128 stands for zero in the data rows.
Here are some points:
[110 106 111 104 132 149 107 165]
[155 105 130 120 175 126 151 122]
[138  94  95 106 122 131 167 123]
[107 133 106 188 158 142  80 129]
[ 84 114 101 102 133 125  91 156]
[144 100 186  92 170  96 101  97]
[178 114 112 136 126 112 175 117]
[108 101 110  81  99  97 106 104]
[106 118 116 108 114 120 111 137]
[108  81  77  94 141 197 104 223]
[158 130 106 135 106 140 160 130]
[ 96 103 115  84 120 102  98 113]
[134 227 168 143 120 106 108 100]
[142 115  98 255 150 207 150 153]
[175 124 156 167 156 121 121 111]
[ 79 103  94  92 115  91  91 111]
[156 108  85  89  52 133 255 100]
[126  90 119  97 149 106 118 110]
[109 119 166  85  97  87 126  76]
[105  99  87 170 184 149 105 160]
[106 189 147 101 114  90 113 102]
[166  97 167  83 117  91 135  90]
[188 129 240  98 146  98 108 101]
[132  92 129 108 216 135 105 131]
[110 250 127 147 106 107 103 109]
[109  94  80 114 112 138 114 184]
[164 113 118 191 170 134 119 123]
[107  97 101  84  87 107 134 108]
[145 150 100 198  90 150 179 129]
[193 116 147 142 211 134 115 123]
[136  99 156 104 195 114 112 114]
[ 82  86  75  96 109 202 114 197]
[177 103  94 174  97 194 195 150]
[193 151 159 168 112 117 189 101]
[118 135  99 122 107 168 123 174]
[110  98 231 112 135 103  98  73]
[ 99 110  88  93 125 114  92 151]
[132 149 123 255 172 134 110 122]
[146 142 151 127  98 112 141  92]
[165 143 127 181  90 144 222 118]
[146 219 255 105 116  88 114  83]
[101 166 134  98 101  94 116  99]
[123 122 178 106 106 100 116 105]
[255 160 177 122 101 104 208  98]
[ 97 105  99 145 235 152  94 164]
[145 127 167  99 142 110 114 113]
[101 110 118 132 199 123 103 131]
[145 237 142 141 100 113 165 106]
[ 97 102 120  94 187  96  84 107]
[ 78 236 137 134 116 106  98 104]
[ 94 117 104  99  91 110 128 102]
[ 98 237 156 113 120  92 105 109]
[182 164 244 134 139  96 130  92]
[183 220 166 174 125 137 139 114]
[114 143 167 125 128 102  99  79]
[118 245 201 109  99  66 114  84]
[118 154 178 115 104  98 167  96]
[128 145 127 126  99  96 149  88]
Here are 12 more points, each followed by its number:
[122 117 132 135  89 103 198  90] 0
[102 123 101  96  85 111 116 124] 1
[121 136  81 197 103 229 144 219] 2
[131 184 177 108 105  91 110  98] 3
[ 99 114 115 115 157 111 101 143] 4
[153  94  92 104 115 113 239 106] 5
[120  85  77 118 139 255 110 255] 6
[130 147 115 244 215 160 118 148] 7
[ 97 114 102  92  90  95 101 108] 8
[114 177 209 113 111  98  99 103] 9
[168 113 116 121 171 145 128 138] 10
[ 85 136 102 148 150 137 107 149] 11
Which of these numbered points is nearest to each point below, looking only along the 2 directions in which the first points spread most? Its number follows each.
[255  73  40 130 170 218 147 163] > 2
[126 108  63 240 131 230 128 200] > 2
[110 103  65  88  78 105 206  95] > 10
[124 113  85 231 133 255 139 249] > 2
[100  98  93 105  91 133 130 130] > 11
[ 96 128  84 128  91 132 102 156] > 11
[ 96 138  85  74  60 120 149 112] > 1
[162 109 127 135 255 139 100 132] > 11
[100 121  91 109  88 132 115 153] > 11
[105 206 146  90  87  69  98  91] > 9
[102  86  58  74  75  95 117  94] > 4
[100  89 122  62 126  54 112 101] > 8
[148 113  91 255 120 220 161 168] > 2
[121 132 229  89 123  84 116  91] > 9
[115 112 137 108 107 127 125 121] > 1
[105  92  78 133 168 248  98 255] > 6
[177 144 180 185 189 126 126 109] > 0
[111 171 111 255 150 138 104 134] > 5
[126 138  93 165  83 132 164 120] > 5
[203 122 183 134 146 126 143 108] > 0
[124 145 103  96  94 109 124 129] > 1
[ 91 110  95 104 148 115  84 146] > 4
[119 127 101 142 180 147  99 161] > 11
[120 181 153 222 122 103 112 105] > 0
[122 109  84 191 115 255 146 255] > 2
[118  98 115  72 110  99 104 110] > 8
[ 94 129 107 117 105 111 125 120] > 1
[135  92  90 136 157 234 105 255] > 6
[177 142 167 164 191 122 118 117] > 0
[ 93 113  96  99 112 115  98 136] > 4
[ 52 155  75 138  81 142 102 150] > 11
[136 116  96 255 115 193 169 147] > 2
[225 118 134 159 154 153 150 130] > 5
[108 147  97 255 182 197 108 177] > 2
[109 123  93 131 145 143  96 169] > 11
[103 185 196  93  97  85  99  89] > 9
[128 107  98 199 125 154 149 132] > 7
[ 61 135  81 118  97 122  93 132] > 4
[128 112 127  80 126  86  86 102] > 8
[128 111 183 143 110 121 180  75] > 0
[118 161 157 232 170 163 109 149] > 5
[128 137 255  97 137  91 112  90] > 9
[129 131 113 254 220 149 101 143] > 7
[139 170 135 168 105 122 124 141] > 0
[105 116 117 103  88 115 132 118] > 1
[126 122 254  91 127  94 116  95] > 9
[ 94 110  89 121 105 148 111 167] > 11
[ 86  88  98  87  89 110 115 126] > 4
[117 106 128  93 105 147 122 176] > 11
[100 240 205  96  97  75  94  84] > 9
[122  88  84 137 189 208 110 205] > 6
[192 212 187 145 116 105 121  95] > 3
[136  87  88 119 104 174 189 152] > 7
[105  93  88 182 222 126  97 131] > 11
[135  98 117 217 135 206 134 170] > 2
[172 153 195 133 170 102 105  99] > 3
[130 114 117 148 150 140 144 111] > 10
[126 103  82 173 115 255 130 255] > 2
[101 116  85 116  98 128 112 137] > 11
[135 182 224  89 128  78 105  90] > 9
[117 124 102 143 165 156  96 178] > 11
[114 121  92 210 108 162 145 144] > 7
[ 85 151 100 127 108 106 121 111] > 1
[106 104  86 229 182 181 103 167] > 2
[ 97 102  88 109 107 154 120 188] > 11
[110 134 152  54 122  40  97  93] > 9
[106 255 177  91 112  42  80  91] > 9
[128  83  72 135 100 241 112 255] > 6
[140 131 109 148 102 122 255 114] > 5
[147  99 105 188 229 203 123 161] > 2
[111 103  93 100 129 151 107 193] > 11
[156 124 113  98  83 103 191 110] > 0
[107  94  78 139 138 255 132 255] > 6
[169 160 173 153 127 122 134 127] > 0
[124 102 108  83  93 114 148 114] > 1
[122 131 137 117 100 103 176 101] > 0
[109 234 144 166 131 102 104 105] > 3
[116 110  99 202 121 164 150 139] > 7
[109 122 120  88 157 124  97 173] > 4
[110  95  92 118 145 195 110 255] > 6
[137  90  88 142 151 238 117 245] > 6
[230 146 161 111  99 118 158 108] > 0
[125  98 100 123  94 132 244 118] > 5
[101 236 154 139 122 107 100 102] > 3
[122 148 249 100 126  94 103 114] > 9
[104 211 144 176 130  94  97  94] > 3
[176 148 205 139 153 106 130  99] > 3
[110 116 108 163 100 136 125 123] > 10
